Each row is where one point has got to under a steady rotation. How many steps took it there?
The counts run from 0 to 620.
[130,125,110,119,109,124,126,154,132,126,125,127,136,133,135,131,110,180,122,133,125,118,149,93,146,134,136,141,92,109,157,143,135,165,132,111,121,98,146,109,144,130,151,102,117,124,144,130,91,109,121,136,110,129,166,134,152,167,124,141,138,130,157,139,121,118,138]
562
[132,137,131,95,134,124,152,143,131,145,125,137,134,125,152,137,112,149,119,125,122,120,145,110,123,130,157,138,101,139,136,137,115,196,135,79,119,121,128,117,122,147,153,110,130,122,159,115,117,130,148,127,122,171,128,125,128,156,138,146,126,146,100,125,138,133,141]
587
[128,161,136,128,136,152,119,155,111,134,130,116,154,112,142,95,119,125,122,139,138,105,138,143,118,147,114,138,120,139,127,114,114,153,151,116,145,144,155,152,114,144,108,130,115,141,122,100,120,128,98,110,121,108,124,135,118,163,123,141,180,113,116,152,133,154,142]
129
[122,169,156,108,166,141,118,135,108,148,120,134,161,148,136,105,150,150,112,157,124,115,110,159,97,140,124,136,116,136,127,124,118,156,141,133,151,108,144,148,118,157,138,96,109,122,145,112,122,115,126,119,130,130,153,91,125,154,112,121,124,105,115,154,130,121,138]
212
[135,133,160,132,112,157,131,166,120,116,130,122,130,130,128,105,85,124,117,134,111,101,120,132,114,142,89,149,125,127,137,121,140,157,109,106,111,145,142,117,124,132,105,148,127,130,97,116,141,154,117,125,112,109,137,149,126,118,136,137,164,118,139,168,116,162,137]
426
[119,153,120,119,137,141,119,142,123,128,106,140,158,153,102,107,121,130,130,133,113,119,100,124,106,132,135,128,126,103,130,136,130,146,156,138,140,92,132,138,125,131,146,92,139,133,168,104,123,121,117,147,107,157,113,118,114,157,138,109,116,137,108,94,142,110,137]
489
[125,141,97,99,127,114,136,137,109,129,107,158,121,147,154,148,109,156,134,109,127,139,122,97,154,129,125,128,125,109,156,131,118,136,141,136,154,119,124,92,105,128,114,106,128,104,143,158,100,116,121,131,95,144,128,146,126,133,120,120,120,114,144,102,91,111,153]
362
[105,145,134,97,155,166,108,140,109,120,123,141,170,143,112,84,132,120,127,143,125,127,115,159,115,140,122,138,153,125,140,93,107,150,125,137,123,118,143,145,132,138,125,105,127,139,115,104,126,152,125,122,89,116,127,112,119,125,152,104,124,118,130,122,136,113,137]
406
[127,134,131,100,124,122,153,157,121,144,115,140,137,127,134,135,109,153,120,138,117,124,129,102,118,141,159,140,98,130,133,129,119,187,141,82,130,105,134,123,125,146,156,108,141,117,169,117,126,134,129,142,123,174,131,120,123,145,131,137,122,144,98,115,124,144,144]
588
[155,178,127,150,100,119,106,148,133,149,118,140,103,120,168,155,122,127,128,105,123,111,102,154,134,131,109,141,105,158,132,154,108,141,138,139,133,148,135,134,120,99,93,119,122,127,120,125,128,119,126,137,135,136,122,120,159,146,132,131,166,135,136,132,127,145,124]
146
[120,167,116,97,150,141,126,111,109,113,118,167,130,132,112,96,123,134,141,117,116,133,106,130,129,131,145,125,148,114,136,120,99,117,127,133,127,90,129,125,118,125,141,121,143,143,136,129,123,136,99,132,95,131,101,153,132,146,141,116,140,127,134,87,157,105,154]
380
[121,153,117,124,118,141,121,150,121,119,111,145,137,119,136,106,109,114,143,120,127,117,121,141,146,132,113,142,124,119,139,117,122,133,161,154,133,135,141,143,109,125,94,114,132,144,116,103,130,150,70,112,97,130,97,144,111,137,136,113,171,143,138,102,127,139,167]
52
[127,166,135,107,163,133,132,119,120,132,117,145,132,153,130,123,120,145,146,141,118,137,103,133,141,122,136,124,148,118,152,139,103,151,144,127,136,104,123,121,114,142,142,114,144,129,153,141,130,111,143,171,101,163,113,117,138,132,152,111,85,134,128,86,130,89,136]
388
[151,121,129,142,146,118,130,154,112,122,104,139,102,139,127,122,128,113,149,124,128,145,123,117,166,123,129,131,115,144,153,147,118,167,120,176,143,122,117,138,122,110,125,104,124,136,133,111,126,126,108,111,111,133,117,143,141,176,127,146,145,138,116,109,122,114,153]
163
[129,153,105,115,118,107,120,150,119,139,100,152,122,149,129,155,125,166,129,120,113,126,91,113,131,128,111,129,118,129,182,143,108,141,154,135,141,146,122,111,124,107,130,114,162,125,132,126,127,139,125,134,127,159,151,118,116,101,120,118,125,144,149,108,101,126,134]
67
[126,112,139,101,141,145,135,151,114,128,122,121,150,123,122,98,96,154,106,139,117,118,135,117,104,148,130,148,110,134,128,110,129,186,108,97,128,109,139,113,129,161,156,120,118,120,137,129,118,132,153,117,113,117,157,125,129,143,130,136,128,101,124,150,108,143,135]
208
[119,166,101,124,122,133,115,145,110,128,120,126,137,124,148,125,136,158,126,122,152,127,158,102,153,121,130,125,119,138,169,129,90,148,138,117,155,133,145,138,131,117,131,119,114,133,115,113,92,106,127,118,103,91,145,125,144,172,127,156,162,111,133,140,124,118,141]
559
[134,152,137,108,141,119,135,137,128,149,123,140,138,120,169,129,116,149,120,123,135,116,136,117,121,119,155,130,105,145,132,137,105,203,131,93,109,124,131,124,131,142,145,110,125,138,152,107,123,129,153,121,117,160,130,119,137,160,136,151,133,137,100,130,139,131,145]
586
[153,155,130,153,112,142,115,157,132,147,117,123,116,141,157,147,120,142,116,141,141,127,133,113,152,115,91,130,121,136,171,139,149,155,113,114,116,137,133,122,122,105,88,114,112,116,116,110,121,117,121,139,101,126,155,124,137,128,130,147,138,123,146,185,123,129,133]
341
[124,139,94,100,127,113,136,144,128,149,136,161,143,151,152,148,110,125,129,112,119,116,106,129,136,127,135,142,138,93,159,136,133,157,170,146,121,140,129,118,128,137,105,97,126,124,133,138,106,138,112,115,135,151,116,134,123,131,134,118,132,141,142,97,107,109,153]
58
[120,146,112,120,141,147,107,129,122,127,96,125,156,127,146,89,120,153,149,116,143,126,140,111,126,136,130,122,125,136,138,118,80,160,141,140,118,120,142,146,136,113,149,104,141,167,138,94,104,137,126,111,96,112,141,132,127,164,145,121,148,127,114,116,144,122,136]
483
[143,169,159,101,139,139,95,126,120,129,109,156,135,124,115,79,131,148,139,142,108,134,99,160,109,127,116,134,127,156,122,119,107,136,87,138,128,86,125,135,123,111,134,121,127,135,140,111,152,141,123,120,97,133,134,107,138,120,128,107,137,124,135,125,144,113,125]
297
[134,154,149,126,101,134,110,160,158,147,152,116,135,107,131,117,94,144,115,142,118,99,136,143,118,144,104,149,119,141,133,133,153,165,128,85,118,144,142,126,130,132,115,141,122,141,128,124,131,125,146,150,127,129,148,120,145,127,129,133,160,130,152,156,129,143,122]
123
[139,147,130,124,136,141,139,158,116,146,148,142,130,124,142,144,106,131,112,140,141,130,130,137,137,122,134,146,118,155,137,115,130,183,108,93,113,147,145,122,138,142,106,127,107,113,92,136,100,125,127,138,125,114,155,125,164,143,139,153,147,122,138,171,135,141,143]
232
[152,138,172,110,125,138,133,162,116,136,128,137,139,144,122,104,125,124,109,148,112,130,130,146,95,136,120,144,109,137,123,136,157,163,108,111,139,98,134,127,122,134,123,111,90,117,148,112,134,117,133,117,113,143,129,119,134,160,110,139,140,122,97,166,138,124,126]
215
[144,145,176,119,133,123,128,123,107,124,85,119,125,148,156,105,126,162,127,125,117,133,124,122,113,127,127,137,106,139,135,147,106,161,101,110,117,89,120,126,116,122,154,114,124,146,145,110,143,131,144,122,103,147,134,114,141,140,138,131,110,131,111,146,136,121,136]
290
[145,155,128,122,151,118,128,143,141,133,130,142,130,144,88,107,111,146,121,135,119,105,80,128,108,114,116,132,145,116,146,148,146,118,135,131,159,89,107,136,114,123,159,123,121,142,162,126,155,120,153,131,142,158,127,120,120,142,133,129,124,116,129,93,120,102,121]
193
[142,146,116,107,125,101,131,162,147,141,131,161,112,146,116,151,132,145,143,130,119,131,102,128,147,122,135,142,131,121,177,150,132,141,145,143,155,125,115,141,120,105,136,116,136,134,145,149,147,119,126,128,140,168,114,108,146,126,125,126,134,151,158,79,122,103,143]
168
[127,170,125,124,105,100,113,143,123,138,101,148,118,146,135,153,138,168,127,124,101,129,87,127,137,126,119,130,117,131,177,147,101,141,149,142,139,139,129,117,122,105,124,122,161,129,130,118,127,139,115,139,122,154,139,107,118,102,127,116,131,144,150,108,115,126,135]
68
[121,148,119,106,141,133,117,145,138,129,117,151,156,156,100,110,116,139,130,135,111,122,105,119,111,132,144,131,135,96,141,134,134,150,164,121,127,91,125,128,133,137,157,92,136,132,172,111,116,122,123,139,110,163,123,120,113,153,141,116,116,146,119,99,149,102,133]
488
[130,138,118,121,145,124,151,154,101,124,102,153,115,144,108,126,139,124,139,133,117,148,106,127,159,121,152,147,115,120,153,138,115,156,145,161,154,114,130,144,113,133,128,108,136,121,132,119,117,127,77,130,120,140,109,136,125,163,123,130,138,142,133,92,127,115,165]
161
[129,138,111,116,141,120,162,162,117,131,129,162,115,154,105,148,121,138,125,136,123,126,114,115,152,136,168,143,123,111,154,134,136,161,158,133,135,121,136,132,128,140,134,106,134,121,122,130,116,138,73,127,143,159,129,154,132,153,123,139,142,150,148,113,135,123,165]
159
[158,153,132,114,113,113,127,135,130,135,113,144,108,149,174,148,122,175,131,111,124,120,140,96,134,122,115,117,109,122,168,162,116,151,119,102,109,127,118,109,113,97,121,125,133,135,155,132,128,124,135,118,116,167,132,139,143,135,123,144,132,140,124,144,135,123,125]
367
[131,173,175,130,158,156,142,145,104,130,113,115,137,148,137,113,135,137,114,155,140,138,113,142,130,117,109,134,137,151,142,120,116,157,125,96,153,130,132,146,101,141,125,127,120,111,123,113,144,121,130,164,108,134,120,99,132,136,147,138,106,118,105,162,131,135,132]
314
[121,148,141,104,166,137,123,140,109,145,112,128,162,137,130,120,134,154,115,152,127,109,111,148,99,144,127,139,115,131,121,111,111,154,152,127,156,106,139,138,120,166,140,96,113,124,148,119,120,118,126,121,136,129,161,101,129,141,120,120,119,96,125,146,119,125,126]
211
[129,150,140,126,102,138,123,170,153,140,152,113,138,111,121,124,89,147,113,147,124,92,134,149,109,155,101,154,110,126,120,127,145,160,138,77,123,141,152,122,129,145,126,139,126,131,136,131,127,123,138,155,130,139,142,124,143,130,127,122,159,129,158,150,124,140,127]
124
[119,156,138,108,145,122,115,129,113,117,110,164,136,135,117,89,130,151,149,120,101,133,105,147,140,121,135,132,126,146,158,138,92,145,120,161,107,117,136,132,137,116,136,137,148,160,96,99,121,152,100,107,112,110,141,140,132,128,126,133,149,135,149,110,137,105,151]
78
[127,158,117,87,140,123,127,124,128,121,141,183,126,141,112,109,110,161,133,123,113,111,115,115,112,134,155,125,134,108,141,117,115,126,129,109,103,95,137,122,136,122,143,127,146,139,142,140,124,140,96,121,119,162,125,155,135,127,132,118,135,144,151,98,158,103,140]
378
[157,120,156,118,129,119,119,172,137,134,143,154,133,169,113,137,113,114,99,128,105,100,91,159,87,150,110,142,128,130,136,153,154,158,126,141,129,139,123,126,131,121,113,119,123,119,133,152,144,139,156,109,156,152,125,123,146,127,127,131,137,124,128,135,128,129,106]
520
[117,161,156,111,137,142,101,146,136,125,117,127,143,126,127,107,121,168,142,145,123,128,115,149,125,143,105,136,141,139,144,107,84,137,135,110,138,130,129,145,108,117,143,132,164,145,140,113,153,138,130,156,101,146,134,95,132,100,139,95,121,135,148,112,128,123,133]
397
[125,170,126,112,116,128,106,144,160,154,133,147,144,127,109,125,101,136,124,130,104,109,78,151,109,129,113,133,138,131,131,134,127,144,149,117,128,126,128,126,124,130,131,121,138,134,154,118,144,129,155,164,116,159,118,101,121,116,149,106,123,136,136,86,122,118,129]
497
